In the data rows, 128 means zero.
Some points, one per row:
[179 168 114 135 133 109 101  87 106 153 166  87 205 114 150 110 138 141
 103 113 139 156 142 108]
[126 168  92 165 142 130 123 122 131  80 143 129 123 147 179 141  57 168
 145 170  80  94  93 153]
[ 55 186  99 149 147 121 123 118 118  94 171 124 153 123 141  86 181 232
 115 151 106  85  91 103]
[ 84 124 115 114  99  55 151 144 175 128  90 125 144 112  91 153 122  86
  74 130 131 138 127 100]
[140 133 137 131 109  89 211 133  82 142  71 140 164 104 129 119 138  97
 101  88 129 181 148  89]
[105 145 132 113 110 101 168 127 195 139 139 129 146 112 141 156 128 109
  88 103 139 166 118  92]
[109 162  95 176 124 124 105  81 122 153 150  90 125 126 126 136 147 146
 107  97 100 155  71 130]
[129 141 116 175 119  92 131 105 132 119 122 110 157 112  99  81 135 125
  76 147 111  74  85 109]
[ 99 124 152 117 110 133 155 128 176 134  93 140 123 137  78 103  91 106
 122  78 131 151 125 100]
[145 156 125  97 136 124 139 112 142 112 144 121 136 132 174  98 218 134
 113 139 144 111 118 116]
[156 167 164  77 139 154 131 112 153  98 155 112  64 169 148 148 127 173
 168 163 155  93 110 122]
[137 129 147 105 108 134 139 146 139 117  64 141 132 151 100  99  97  50
 131  85 159  96 125 131]
[113  85  85 117 134 126 196  77 177 156 150  95 138 141 135  92 190 156
 145 141  84 173 117 152]
[137 156 168 128 117 194  50 120  88 161 158 117  97  95 173 108 122 146
 171  89 168 181 136 153]
[136  90 107 129 165  50 100 158 110 174 147 170 177 104  82 116 124 148
  78 175 114 146 141  98]
[137 153 121  68 125 116 125  85 133 117 131  78 138 122 153  88 155 128
  95  80 134  81 116 112]
[128 146 125 122 122  95  95  94 104 143 129  38 191 116 109 160 132 131
  84 137 119 154 118  81]
Here are 12 more points, each followed by its number:
[120 120 110 121  57 122 187 179  78 131  94 191 133 141 144 154 168 124
 112 135 103 175 131 123] 0
[134 195 135 130 135 106  95  99  94 191 208 118 134 115 155 118 144 178
 114  91 146 134 143 115] 1
[154  70 152 134 145 138 111 115 114  57 172 122 113 158 123 176 116 171
 148 149 155 118 152 128] 2
[148 105  88 131 179 109  60 162  95 146 134 143 140  85 121 155 133 129
  93 170  74 173 129 194] 3
[159  67 122 135 174 127 103 154 102 231 175 140 130 141 176 172 151 180
 135 180 121 126 146  78] 4
[161  88 179 135 156 157 120 125 118  97 140 123 117 187 173 107 117 155
 172 162 184  97 138 160] 5
[ 88 107 129 114 170  38 135 165 159 113 119 152 155 106 128 153 125 121
  78 180 141 108 123 106] 6
[ 90 115  80 119  74  90 141 173 160 116 121 159 149  96  76 154 138 119
  85 101  83 113 126 154] 7
[146 102 158  81 148 143 131 128 136 105 135 137 108 177 133 150 114 140
 148 159 162  83 116 137] 8
[ 95 124 152 109  87 150 149 147 169 130  76 165 104 170 115 101 119  69
 148 111 136 123 125  80] 9
[106 165 127 151 129 136 113  62 126  87 142  64 116 160  75 133 105 150
 163  93 116 119  74  96] 10
[125 151  74 122 111 132 173 122  81 138 133 121 130 169 102 106  28 124
 117  87  74 171 125 199] 11
Which three of these numbered points are nearest to each point below, looking only along the 6 directions in which the first points spread most? Their numbers follow each, nearest first.
[143 110  94 130 172 114 182 158  69 140 126 139 145 113 110 155 157 112
 124 138  77 163 137 178] > 0 3 7
[164 104 147 138 150 140 107 134 106 151 141 127 117 149 122 180 106 126
 138 159 153 137 160 131] > 2 3 5
[110 132 107 122 119 129 155 121 167 124 111 124 125 120 161 174  67  84
 141 104  93 142 139 153] > 11 9 0
[ 77 127  93 114 109  74 145 126 152 120  54 128 186  97  81 143 131 110
  81  95  89 108 125 129] > 7 6 0
[ 85 154 181 142 128 172 113 104 110  76 130  97  70  92 182 186 121 126
 174 142 175 125 177 158] > 5 2 8
[146 155 160 131 121 152 113 107 105 108 131 102  92 190 140 113 107 143
 154  74 177 110 136 154] > 5 8 2
[ 90 164 104 146 121 103 121  50 126  64 149  73 181 109 124  80 128 133
  72 104 110  79  86 102] > 10 7 1
[140 141 110 135 110 113  80 119  99 143 103 109 144 123 111 159 128 119
  96  76  92 177 126 138] > 11 1 3
[120 164  97 231 126 131 119 111 131  83 141 119 124 127 152 136  92 151
 116  86 106  89  90 119] > 10 11 2
[142  91  72 180 154 105 124 137 145 108 154 128 154 105 107  94 143 143
  87 164  75  73  98 167] > 6 7 3
Now 12 new points, numbered from 0 again:
[ 80 107 149 104 151 143 180 122 200 136 130 128 129 165  97  97  77 143
 166 156 157 172 126 136] 0
[169  90 138 100 161 134 136 145 151 118 137 144 126 142  76  95  85 130
 151 153 128  94 120  71] 1
[121 109 153 125 183 146 159 166  83 128 130 198  90 164 120 109 117 125
 155 163 150 157 133 133] 2
[169 118  93  94  91 129 133 152 136 112 107 167 123 140 144  88 198  99
 124 109  88  91 115 144] 3
[151 152 144 136 108 105  78 121  95 150 124 116 151 107 149 119 133 123
  85 107 142 179 151 119] 4
[172 111 147  88 189 153 138 181 151 131 120 157 117 174 107 138 135 119
 157 177 146 106 111 124] 5
[108 107 113 148 191 128 114 191 123 111 117 185 130 146 177 167  63 122
 132 179 117 109 149  97] 6
[111  93  77 150 159  98 124 155 129  96 130 174 177  99  69  78 136 147
  97 154  77  98  77 150] 7
[110 171 125 156 142  68 126 128 125 100 160 133 170  71  94  81 137 203
  88 131 133 102  28  82] 8
[132 125 160  51  88 145 140 144 138 127  85 134  85 169 112 145 121  95
 169 125 167 111 105 156] 9
[123  87  99 163 142 124 121 117 122 107 170 121 135 132 145 143 229 153
 140 166 111  82 105 116] 10
[132  97  77 217 149 101 114 131 124  82 149 138 151 121  90  87 150 139
 109 148  79 106 100 162] 11
The same question for these:
[ 77  62 122 141 144 123 114 125 132  72 201 131 131 128 163 128 175 187
 139 166 124 138 162 102] > 10 11 7
[ 92 106 178 144 206 166  63 173 111 139 146 213 108  88 154 184 120 132
 162 175 172 181 217 148] > 2 6 5
[192  98 175 141 147 186  97 130 108 158 141 134  30 101 158 181 128 149
 158 162 179 135 200 143] > 2 5 9
[132  87 177  59 151 158 128 136 141 111 142 135  87 155 172 153 118 154
 162 160 171  87 110 175] > 5 2 9
[194  47  81 138 154 103  83 149 110 176 184 142 160 113  86 112 135 164
  93 172  99 151 148 133] > 7 11 4
[135 100 174 126 163 182  73 138  97 163 127 129  56  79 183 109 121 142
 170 161 177 167 135 163] > 2 5 4
[ 71 177 117 152 138  65 110 101 116 172 144 110 230  77  88  77 133 177
  76 110 129 118  42  40] > 8 11 7
[100 120 100 139  91 117 125 156 128 122 112 165 146 114 132 123 131 114
 109  82 101  75 164 126] > 1 3 7
[154 155 114 140 131 133 100  29 108 163 161  95 122 125 177 175 103 134
 126  80 116 167 150 108] > 4 10 3
[126 177  94 164 139 124 111 102 123  39 163 101 130 145 132 121 202 161
 108 129  90 124 177 140] > 10 8 11
